In the data rows, 128 means zero.
Some points, each followed by its number:
[117 144 173 182 217 140 131 129 133 150 140 123 147 180 128 182 146 113 113 125 122 164 181 255 142 170 196 139 154 116 142 148 127 135 154 142 174 189 137 142 152 142 127 124 225 168 207 255 163 166 117  87 144 127 113 133 145] 0
[137   0 247  14  38 130 102  85 130  65  85  93  85 180 115   6 163  56  82  96   0   0 200  59   0 184 225 255 156 255 138 176   0 176  95 145  88   0  96  86 102 179 223  71  90   0  86 231 132 214 175 178 108  89   4  97 129] 1
[101  52 154   0 139 106 126 115 110  68 148  75 106 150 116  55 141  94 115  99  63  79 142  14 110 133 202 147 120 138 136 106  87 117 103 211 142  43 100 122  93 125 174 116  53  88   0  83 144 213 130  63 141 113  88 113 149] 2
[129 135 133 144 122 124 131 129 131 125 117 131 126 136 127 136 124 127 127 134 124 120 141 149 121 131 109 136 149 143 131 128 128 131 114 110 122 110 119 110 131 127 131 124 123 107 151 132 119 105 129 166 126 137 109 116 111] 3
[127 150 134 210 131 127 106 141 137 150  93 148 152 124 122 172 126 127 130 150 148 135 134 238 139 112  98 147 155 179 112 137 155 155 152  36 142 152 136 127 164 120 115 146 157 141 252 194 133  72 130 194 121 142 133 142 119] 4
[129 197  15 156  65 146 130 143 116 174 114 170 159  56 138 159  98 158 118 156 169 177  62 129 200  47   0  55  92  63 101  96 149 109 132  41 119 163 146 134 143 105  53 148  64 180 116  18  89   0 115 162 118 132 187 129 103] 5
[149 211  10 183 119 125 152 129 132 161 179 139 131  71 111 164 105 218 169 116 249 214  51  15 219  43   0   0  89  18 106  77 254 111 107 150 132 206 147 159 110  87  55 164  85 221  84   0  80  65  98 121 138 116 248 130 103] 6
[ 95  55 179  50 179 123 126 132 118 129 130  89 133 157 129 107 162  77 117 124  67  95 178 220  98 195 234 188 130 157 127 151  39 132 142 171 160 103 128 134 128 163 154  94 148  93 120 231 139 204 150  59 122 124  35 144 141] 7
[134 122 160 104 130 108 116 124 138 152 149 115 124 146 120 118 139  98 116 117  82 117 165 146 104 150 183 163 153 134 137 136  86 122 149 133 143 118 116 134 134 133 130 127 132 119 120 171 145 146 143 106 131 129  90 128 138] 8
[ 94 224   9 182 142 155 162 153 105 192 180 177 154  92 139 197  98 187 147 138 199 240  66 153 228  67  31   1 103   2 130 103 213 113 172 133 144 241 179 185 131  84  30 150 130 237 103  24 115  55 102  62 142 126 225 131 119] 9
[ 97 113 107 111 113 125 126 166 124 143 119 144 133 125 119 131 135 106 135 151 111 129 131 192 139 137 141 159 115 127 135 141  74 106 142  99 128 136 134 124 121 137 121 115 115 127 115 151 160 123 140  99 138 130 100 128 128] 10
[166   0 255   0 147 105  83  31 164   0 105  47  37 255 161   0 200   0  97  60   0   0 255  37   0 255 255 255 207 255 205 186   0 121  75 212  66   0   4  38 119 226 255  95 160   0  97 255 188 255 214 100  98 113   0 100 156] 11
[ 79 132 120 134 161 139 137 143 118 167 150 143 137 138 132 162 118 107 129 141  95 159 170 221 156 132 176 128 136  78 149 135  97 129 165 137 149 173 131 159 136 123 118 137 151 148 129 174 139 128 142  61 124 125 100 124 134] 12
[121  32 218   0 116  94 103  82 135  18 118  33  95 159 123   0 186 108 108  71 110  55 163   0   8 163 194 170 113 169 125 170  44  93  75 255  92  13  79  93  91 178 225 132  86  32   0  83 131 255 148  72 137 116 101 101 149] 13
[126 148 105 141 104 124 143 141 137 133 136 137 147 113 132 140 129 129 118 154 130 132 129 161 130 119 115 124 114 129 110 144 132 122 128 118 131 138 135 112 142 133 119 127 132 134 154 121  94  96 131 141 139 129 110 123 137] 14
[ 92 131 146 142 178 132 131 138 128 138 149 117 143 150 124 155 132 112 120 129 108 144 158 221 145 139 175 140 134 124 127 143 113 128 160 115 157 161 137 127 148 129 122 120 182 154 167 220 148 139 132  93 134 145 114 111 134] 15
[120 209  80 232 143 139 136 139 128 176 129 174 156 103 124 212 114 169 140 157 184 201 101 218 188  96  68  84 143 100 120 110 208 141 161  72 150 209 152 145 149 109  74 141 164 201 229 145 124  53 112 171 119 132 185 143 126] 16
[145 115 206 179 196 131 118 130 139 122 118 132 124 183 124 158 149 102 123 123 119 125 188 255 113 176 208 177 167 168 137 151 117 152 150 121 142 148 131 126 153 151 142 121 225 131 236 255 162 173 134 149 128 128 106 125 153] 17
[144 141  77 104 111 131 145 122  91 133 143 155 123  92 108 106 101 153 131 116 157 161  82   8 151 114  60  70 119  55 110 111 160 109 101 162 136 142 143 147  90 111 128 154  89 155  59   4 106 104 101 115 112 124 188 130 119] 18
Which two points above are nearest to each new point? Their numbers follow each, smallest number first.
[132 220   0 168  90 120 168 137 126 168 148 152 132  51 121 182 102 204 175 128 236 218  33  29 203  46   5   9  80  25 104  92 254 109 105 140 134 189 170 151 118  80  60 144  95 214  88   0  91  29  85 128 130 145 255 150 127] -> 6 9
[118  29 255   0 121 102  80 117 137  60 123  78  84 207 156  48 166  66  79 113   8  18 212 129  45 200 255 255 147 229 152 193   0 114 158 160 108  17 100 101 116 189 233 104 129  19  65 231 150 244 190 105 134 117   0  98 138] -> 1 11
[131 211  14 199  87 137 153 163 117 189 135 178 157  56 124 181  92 208 149 154 212 206  35 115 209  42   0  29 100  33  98  76 220 121 139  83 128 209 150 155 142 109  49 151  92 206 148   0  94  20 104 140 118 138 230 142 103] -> 5 6
[132 238  52 249 199 149 165 132 119 173 170 158 146 108 131 224 102 217 175 125 255 255  83 107 234  77  54   0 106  21 115  85 255 129 139 174 146 255 177 188 121  97  64 143 187 255 145  41 129  78  83 108 139 131 255 137 139] -> 6 9
[178  22 230  45  53 105  93 116 163  18  51 115 104 144 112  15 183  60 112 109  46   0 178  48   0 165 175 255 163 255 108 137  43 127  68  92  85   0  51  56  96 161 189 110  53   0 121 188 149 199 144 230  77 135  12 130 115] -> 1 13
[108  59 161  54 124 110 103 128 115 118 135  93 117 160 113  84 148  80  88 108  30  94 169 157 110 164 228 182 113 124 162 162  23 142 130 193 129  87 117 104  87 145 170 131 139  89  90 169 147 179 159  63 159 124  68 122 165] -> 7 8
[141 225 133 255 255 156 159 129 125 154 182 134 133 168 132 251 127 210 164 115 254 251 122 185 201 150 155  24 148  68 147 106 255 149 153 196 167 255 168 195 139 114  99 146 255 252 223 176 160 153  83 102 155 147 255 146 155] -> 0 16
[ 99 151 142 175 163 142 135 141 145 147 128 125 142 149 124 169 137 124 120 135 134 158 148 218 146 142 162 140 154 125 128 137 142 146 144 111 148 168 154 135 157 126 126 133 179 166 186 203 147 133 123 110 140 137 126 143 132] -> 0 15
